One turn or mirror swaps these rows in pairs. Which row does each one swap with?
The rows were stretched afterwards, more along some directions than others.
z703: [  0   3  29   6  19  -4  28   2  -4  18 -19  -7  -1  10  -7  12  -6 -19
 -24   5 -12  -1 -10   3   3]
z843: [ 13 -16   5  -4  -5 -18   8   2 -27  -9  -9  -5 -11  -9 -29   3  14 -10
   0  12   4   0  -8  -4  22]
z821: [-11 -20  18 -16   6  -5 -11  -2   4  -7 -16  10  -6  34 -17  18 -12   8
 -17  -7  -4   0 -10  -8  13]
z861: [ -6  -2  29   9  11   1  24   1  -4  21 -30  -6  -4  14 -11  11 -12 -18
 -28  -3 -20  -5  -9  -5   0]
z641: [ -1 -24   3  -9 -12 -35   0  -2 -10 -33 -31 -20 -19  -4 -27  -9  15   0
   1  14  16   1  -2 -12  19]
z799: [ 12  -2  15  15   2  -4  13  25  -7  -7  -2 -14 -10  -2 -19 -19 -12  -4
  -9 -17 -15 -11  -4 -16  11]
z636: [  6  -8  15  12 -11  -5  12  25  -4  -7  -6 -14  -4  -9 -17 -18  -1  -3
  -6  -8 -13  -8   2 -28  10]
z612: [  6  -3  18   8 -13  -2   8  27  -4  -5  -6  -7   1  -6 -19 -20  -3  -6
  -5 -10 -10 -10   3 -23  15]
z51: [ 11 -20  10  -7  -8 -15  -2  15 -24  -3  -6   4 -12  -4 -28  -4   7   1
   0   8   5  -3  -5  -6  31]
z391: [ -6  -1  10  15 -20   5   0  -1   0  12 -15  -5   3   0   4   2   4 -17
 -15  13  -1   6   6 -11   7]
z107: [ -8  -4  20   5  25   0  19  -3  -3   8 -23  -1  -3  20  -6  13  -6 -12
 -19  -4  -9  -6  -8  -1  -1]
z627: [  9 -18  14   6  -5 -28   2  11  -5 -31 -21 -13 -27  -4 -26   8  16  -5
   2   9   5  -5  -4 -13  22]
z914: [ 12  -3   8  12 -14  -5  14  19  -8  -9  -8 -21  -4 -14 -17 -21  -2  -6
  -6  -8 -10  -9  -2 -16   6]
z320: [  2 -17  17  -1   1 -18   6  11 -11 -28 -17 -10 -27   5 -21   0  -1 -23
  -7 -11  -2  -9  -3 -20  14]
z67: [ -1  -1  11  19  -7  -1   6 -10  -5   8 -16 -10  -6   5  -2  15  -2 -21
 -22   7  -7   8  -2  -2   0]
z945: [  9 -17  16   4  -7 -17   1  15 -26  -9  -5   6 -19  -1 -32   3   6   2
   4   6   2  -4 -12 -10  35]
z860: [ -9 -10  22   0  17  -2  25  -6   0  11 -30 -13  -6  23  -9   8 -12 -19
 -30  -6 -14  -5  -5  -9  -4]
z293: [ 11  -3  17   8  -7  -3   9  25  -4  -6  -6 -18   0 -10 -14 -20  -5  -3
 -12 -11 -11  -5  -2 -16   5]
z37: [ 13 -20   8  -3  -6 -14   6  10 -23  -1  -7   3  -9 -11 -30  -1  10  -9
   0  10   2  -2  -7  -1  27]
z583: [-10 -17  15 -12   9  -2  -2  -4   3  -2 -12  10  -4  31 -12  23 -14  -2
 -24  -4  -6  -1 -11  -9   3]
z126: [  8   1  14  17  -7  -1  15  29  -6  -3  -4 -10   2 -11 -14 -20  -4  -7
  -7  -7 -15  -8  -1 -17   8]
z693: [ -1 -14   6   6   8 -10   4   8 -13 -21 -12 -17 -21   7 -12  -3  -1 -20
 -14  -7  -3  -7  -4 -24   8]
z181: [ 10  -4  16  14  20   5 -10  -2  -6  -6 -15 -18 -12   8 -21  -2   0 -12
 -12  -6  -2   6  -9  11 -12]
z159: [-12 -25  13 -13   6  -2  -9  -2   4  -6 -17  10  -7  32 -21  14 -15   0
 -22 -12  -7   0 -10  -7  10]
z310: [  3  -4  18   9   8   2 -20   5  -2 -12 -10  -2 -13  17 -20  -2  -3   7
  -2  -8   3   7  -6   5  -2]
z712: [  3   7   3  13  -9  17  -1  -2  -1  25 -10 -10   6  -1   1   8  -7 -18
 -27   4 -18   3   0  -1  -7]
z930: [ -2   0  11  20  -5  11   2  -3  -8  14  -8 -13  -2   7  -3  10  -5 -19
 -26  -1 -12   3  -1  -2  -1]
z560: [ -7   4  14  17 -12   9  12  -5  -5  20 -10  -1   5   3   1  10  -3 -22
 -22   6 -11   2  -2  -8   3]
z163: [  7  -6  17  10  13   2 -13  -1  -3  -9 -15 -15 -10  10 -17   1  -3  -7
 -10  -5  -1  11  -5  10 -12]
z232: [ -9 -25  15 -16  14  -5  -4  -7   0  -6 -17   7 -10  35 -22  20 -10  -3
 -22  -8  -5   0 -17  -7   8]
z4: [ -2 -18   0 -11  11 -14   5   2  -9 -27 -13 -14 -23  10 -22  -3   5 -19
 -12 -10  -1  -8   1 -21   8]
z542: [ -9 -10  18   6  16   3  24   2   3  21 -22  -2  -2  19  -9  -2  -4 -21
 -20  -1  -7  -2  -7  -6  -3]
z464: [  9 -24   2 -11  -4 -30   9  -6  -3 -24 -32 -16 -19  -4 -30  -1  18 -12
  -6  13  15   1  -2  -8  14]
z830: [ -2 -21   7  -7  -1 -10   0  10 -19 -30 -15 -10 -21  14 -18  -7  -1  -4
  -9  -9  -3  -8  -2 -26  15]
z697: [ 16 -18   8  -5  -5 -20  -3   5 -25  -9 -10  -8 -14 -14 -30   3  12  -4
  -6  11   7   2  -5   4  19]
z752: [ -1   0  -1  12  -1  12   2 -12  -2   6 -16  -3  -3   8  -4  14  -9 -13
 -26  -5 -13   3  -4   0  -5]
z605: [  5  -2  16  19  15   6  -9   3  -3  -9 -11 -15 -11  11 -18   5   1 -11
 -10  -6  -2   4  -5   1 -14]
z194: [ -6  -7  27   2  14  -4  25   0   2  18 -24  -3  -5  23 -12  14 -10 -13
 -25  -5 -13   0  -7  -7   1]
z990: [ 12 -15  12  -1  -2 -27  10   7 -27  -8 -12  -9 -11 -15 -25   4  10 -12
  -1  11   4  -1  -5  -2  24]
z923: [ 14 -18  10  -6  -4 -15  -3  11 -22  -9  -3   6 -12 -11 -32   4  11  -1
   3   8   6  -4  -5  -2  29]
z642: [ 12 -20  19   1 -18 -32   1  12  -8 -31 -34 -15 -16  -9 -24  -2  12   2
   3  10   5   8  -1 -14  26]
z894: [  1  -1  32   4  16  -5  23   6  -8  12 -27 -10  -5   6  -4   4  -8 -22
 -27  -1 -20  -6  -4  -4   0]
z374: [-12 -13  12 -11   7   1  -5  -2   5   1 -16   6  -4  31 -12  17 -15   3
 -20 -10  -7  -1 -14  -5   2]
z655: [ 10 -13  22   3 -11 -32   3   7  -6 -32 -24 -17 -22 -11 -23  -5  15  -3
   0  10   8  -5   1 -11  19]
z460: [  3   2   6  12 -22   1  10  -8  -4   9 -20 -11   1 -10   0   7  -2 -12
 -26  15 -12   8   3  -5   2]
z122: [ 11   2  13  13   0   0   2  28  -9 -13   1  -8  -6  -4 -20 -20  -6   5
  -4 -15 -13 -11  -7 -17   9]
z971: [ 12 -16   6   0  -6 -20   2   8 -21  -6   0   0 -11  -9 -26   2  11  -4
   2  12   8  -3   0  -2  26]
z797: [ -1 -21   0 -13   7 -14   0  -7 -12 -31 -21 -18 -28  11 -21   0  -4 -15
 -18  -8   1  -6   0 -16   6]
z301: [ -7  -8  26  -4  14  -8  22   0  -3   6 -35  -5 -14  22 -15  10 -14 -18
 -32  -7 -15  -4 -10  -7   6]
z952: [ 15 -20  14   0  -3 -23   6   9 -27 -14  -7  -3 -21  -9 -35   4  12 -11
  -5   6   1  -5  -7  -4  25]
z400: [  7 -15  16   1  -3 -36   0   5  -3 -32 -27 -17 -22  -1 -18  -1  12  -5
   1  11  12   0  -3  -9  16]
z762: [ 11  -2  20  18  -9  -2  14  27  -7  -4 -12 -19   1 -12 -13 -12  -4  -6
  -6  -6 -19  -8  -4 -22   9]
z242: [  0  -6  19  17  20   3  -6   6  -4  -9  -5   0 -16  19 -22   2   1 -12
  -4 -10   3   0  -6   3  -6]
z737: [  5   1  17  11  19   3  -9  -2  -7  -3 -14 -13  -9   6 -18   8   1 -18
 -12  -5   1   6  -6  16 -10]
z154: [ -3 -16   9 -10   2 -17   0   0 -16 -27 -18  -9 -29  10 -19   4  -7  -8
 -17 -10  -7  -8  -1 -25  13]
z230: [ -9 -19  23 -15  10  -2 -15   3  -2 -11 -14  12 -10  34 -19  15 -20   5
 -21 -15  -7  -2 -11  -3  12]
z950: [ -7 -20  18 -14  13  -5  -8  -3   0  -9 -17   3  -6  31 -16  17 -15  -1
 -24  -7  -6   1 -12   1   0]
z869: [  5   1  20  16  18   6 -13   5  -6 -13  -8  -7 -19  19 -19   6  -6  -5
  -9 -13  -5   2  -8   3  -5]
z585: [ -4  -5   6  12  -7   5   9  -5  -1  14 -18  -4   1   2  -5  12  -4 -31
 -33   7  -9   5   1   3  -1]
z838: [ 12   0  17  13 -15  -5   7  30  -6  -6  -6 -12   1 -12 -15 -24  -5  -1
  -7  -8  -9  -3   0 -17  16]

z752 pairs with z107
z163 pairs with z950
z230 pairs with z310
z627 pairs with z4

